In the rows, zero is written as 128.
A single turn carries every row of the set below to another of its rows. Some are shown first; where does it send the rows asked next?
k_507: [138 129 136 142 149 135 117 169 140  94 125 109 138 106 142 156  82]
k_814: [153 117 181 118 192 130 110 131 114  83 125 119 117 117 132 146 117]
k_868: [165 108 135 152 156 142  99 139 130 104 121 108 119 143 131 141 102]
k_737: [144 149 151  94 162 131 123 136 112  88 123 143 133 103 148 137 102]
k_437: [149 152 125 137 162 133 135 128 147  76 127 119 135 130 135 159  98]
k_752: [136 133 167 125 181 129 127 143 106  82 129 146 118 102 145 141 108]
k_246: [158 160 132 112 163 129 117 135 141  59 133 115 113 116 126 150 111]
k_504: [140  96 137 113 141 132 110 135 140  91 115 132 110 141 120 154  98]
k_112: [139  98 149 116 140 128 112 167 122  96 131 113 111 138 146 140 129]
k_500: [134 109 159  99 167 143 106 158 108 110 118 122 115 142 134 147 120]
k_415: [153 155 134 117 168 156 130 143 122  94 151 132 124 122 140 147 129]
k_872: [147 120 144 149 146 134 130 134 123  84 118 122 158 124 130 136 118]
k_891: [144 134 127 110 158 136 130 126 148  61 129 100 134 126 139 134 104]
k_985: [149 139 148 104 164 139 105 134 105 115 113 108 101 108 130 159  99]
k_21: [128 128 152 104 159 116 104 143  99  75 119 132 116 100 142 152 108]
k_738: [156 121 129  94 179 138 139 151 142  78 124 117 128 109 141 128 109]
k_488: [156 117 156 126 143 152  97 147 118  73 139 114 113 146 152 167  99]
k_935: [162 120 160 100 148 151 107 162 118  94 119 107 110 142 152 158 122]
k_724: [171 124 133 157 164 124 123 159 123  91 132 101 122 125 119 142 111]
k_841: [157 111 132 147 166 127  96 158 133 101 132 114 130 118 118 159  87]

k_752 goes to k_935
k_504 goes to k_872
k_814 goes to k_488
Now find these:
k_21 goes to k_112
k_737 goes to k_500

A single turn carries every row of the set below to another of its rows. Some are shown first; where does it send the rows asked next?
k_170: [110 134 120 138 130 131 109  99 127 104 117 138 159 132 143 137 139 113
 139 119 144 138 102 136 142 146 111 157 136 122 125 101]
k_255: [118 120 100 136  99 137 108 155 127 102 126 165 136 124 149 120 141 127
 125 123 133 108 150 119 130 115 122 155 145 134 143 112]
k_13: [108 116  99 119 114 118 131 104 147 106 153 144 143 144 125 146 150  83
 138 147 140 141 123 135 122 133 121 160 130 144 120 120]
k_102: [112 129 102 118  91 142 132 131 155  99 137 149 120 151 134 136 154 124
 142 127 121 129 149 118 116 108 120 145 131 112 139 132]
k_260: [121 106 105 131 132 115 113 133 117 116 132 154 157 125 142 127 137  96
 130 140 138 117 111 139 131 143 121 166 138 164 125 110]
k_519: [105 118 110 137 119 140 118 148 131  80 110 140 127 140 137 123 124 123
 157 135 108  98 135 103 128 137 113 139 143 113 123 112]
k_793: [133 122 105 156 144 106 104 108 120 112 149 131 133 127 119 146 132 102
 154 142 136 130 129 144 129 131 126 138 148 157 112 103]
k_392: [140 104  98 155 132 142  95 113 108 117 132 116 125 138 131 126 148 119
 153 115 126 137 111 154 108 145 136 151 122 125 117 130]
k_123: [128 129 107 145 123 136 110 148 139 102 139 145 118 122 129 135 136 127
 156 137 132 120 171 141 129 101 123 119 148 132 125 114]
k_959: [109 123 103 130 104 141 111 154 137  83 116 150 134 130 147 137 131 131
 156 135 106 106 137 110 135 132 113 150 149 117 130 124]
k_921: [139 114  95 112 132 140 135 139 124  95 148 123 141 148 124 143 113  98
 148 126 146 129 125 147 138 152 137 155 122 135 102 121]
k_636: [141 121 101 123 127 149 139 143 118  89 137 114 124 163 124 129 110 119
 151 110 135 117 132 122 130 144 139 140 121 113 114 115]
k_873: [147 131 105 139 116 129 122  82 124 115 132 131 135 149 117 137 142 120
 149 109 135 128 118 159 122 143 123 133 138 125 128 124]
k_317: [123 129 118 124 125 124 136  91 136 118 131 128 136 165 129 136 153 114
 144 118 125 142  99 129 112 131 118 150 119 123 133 123]
k_786: [140 113  95 132 119 120 130 104 126 108 153 134 149 135 119 148 137  92
 157 142 139 123 123 161 129 152 126 138 144 150 120 122]
k_273: [120 104 103 125 144 127 124 123 155 119  97 116 109 122 112 130 154  96
 144 134 105 125 140 127 129 127 133 170 124 146 139  98]
k_271: [119 114 109 136 135 135 129 122 151 118 103 109 115 121 122 130 158 104
 141 123 118 132 145 113 135 119 137 165 126 133 157  81]
k_324: [123 108 120 135 136 136 131 162 113 108 114 142 136 144 146 104 131 121
 144 130 119  94 127 114 117 128 120 136 130 135 138 106]
k_466: [120 116 103 116 144 142 133 140 160 119 106 128 128 111 133 133 156 103
 149 135 112 131 146 136 139 122 139 175 130 141 157  99]
k_79: [141 115 109 137 117 142 150 139 123  99 139 121 130 151 127 127 132 119
 172 133 119 101 143 131 118 135 127 107 138 120 139 117]
k_805: [112 110 110 126 117 130 154 142 137  96 146 125 129 161 134 131 142 104
 162 147 113 116 131  99 111 127 124 134 127 125 139 114]
k_196: [127 126 115 140 130 125 104 106 114 121 108 151 139 141 136 112 142 124
 119 104 137 121 109 137 122 132 118 158 130 135 131 110]
k_682: [145 136 114 144 142 118  99 103 126 125 128 137 129 131 125 145 141 132
 154 120 124 137 120 161 125 120 120 138 140 143 118 126]
k_568: [131  96  85 153 121 137  91 124 115 108 149 127 131 123 131 136 147  99
 149 134 137 138 127 156 117 147 138 159 132 140 111 127]
k_750: [145 135  95 123 114 145 122 117 121  99 140 124 133 154 127 144 121 125
 137  95 146 139 122 137 139 142 138 160 125 115 117 120]
k_879: [119 122 106 135 144 140 132 121 148 115 104 116 119 123 126 124 154 104
 143 121 116 129 144 115 136 123 144 170 132 129 161  80]
k_77: [121 109 108 119 136 137 131 140 161 123 104 118 123 111 129 139 161 104
 148 135 112 134 144 133 138 117 133 170 124 144 155  99]
k_431: [140 124  86 112 102 150 126 153 132  89 150 134 133 142 133 150 118 120
 145 117 139 128 144 136 143 136 139 158 131 123 117 130]
k_764: [140 127 119 155 135 130 124 150 118 109 140 121 126 135 140 137 134 136
 173 133 116 116 143 121 125 112 127 115 145 131 141 105]
k_544: [131  95 103 155 127 156 118 161 111 103 146 111 130 131 146 121 144 112
 167 136 132 125 140 135 114 135 140 130 125 120 131 114]
k_949: [137 126  92 134  86 145 130 135 138  95 147 144 130 134 130 140 141 124
 156 127 131 113 164 140 129 123 128 124 150 119 141 125]
k_527: [106 123 120 127 139 130 114 112 134 103 118 143 162 126 141 136 135  99
 144 137 145 134 107 149 141 149 108 155 133 133 114 108]
k_552: [130 109  96 153 108 165 102 150 123 104 140 127 122 125 144 123 152 126
 151 120 138 134 154 146 116 122 137 137 128 109 132 124]
k_401: [127 114  98 130 126 126 118 121 152 122 105 116 116 117 124 146 161 111
 144 124 102 134 134 118 136 124 138 182 132 145 156 100]
k_310: [119 110  98 124 153 132 126 122 153 114  99 123 112 122 114 124 148  94
 145 134 103 120 139 127 130 132 140 176 130 143 142  96]
k_966: [127 122  93 128 134 131 119 120 150 118 106 126 119 117 127 140 156 111
 145 122  99 131 134 121 137 128 144 188 139 141 159 101]

k_273 goes to k_77
k_255 goes to k_196
k_552 goes to k_392
Now find these:
k_636 goes to k_921
k_123 goes to k_682
k_805 goes to k_13
k_966 goes to k_879
k_786 goes to k_949
k_519 goes to k_527

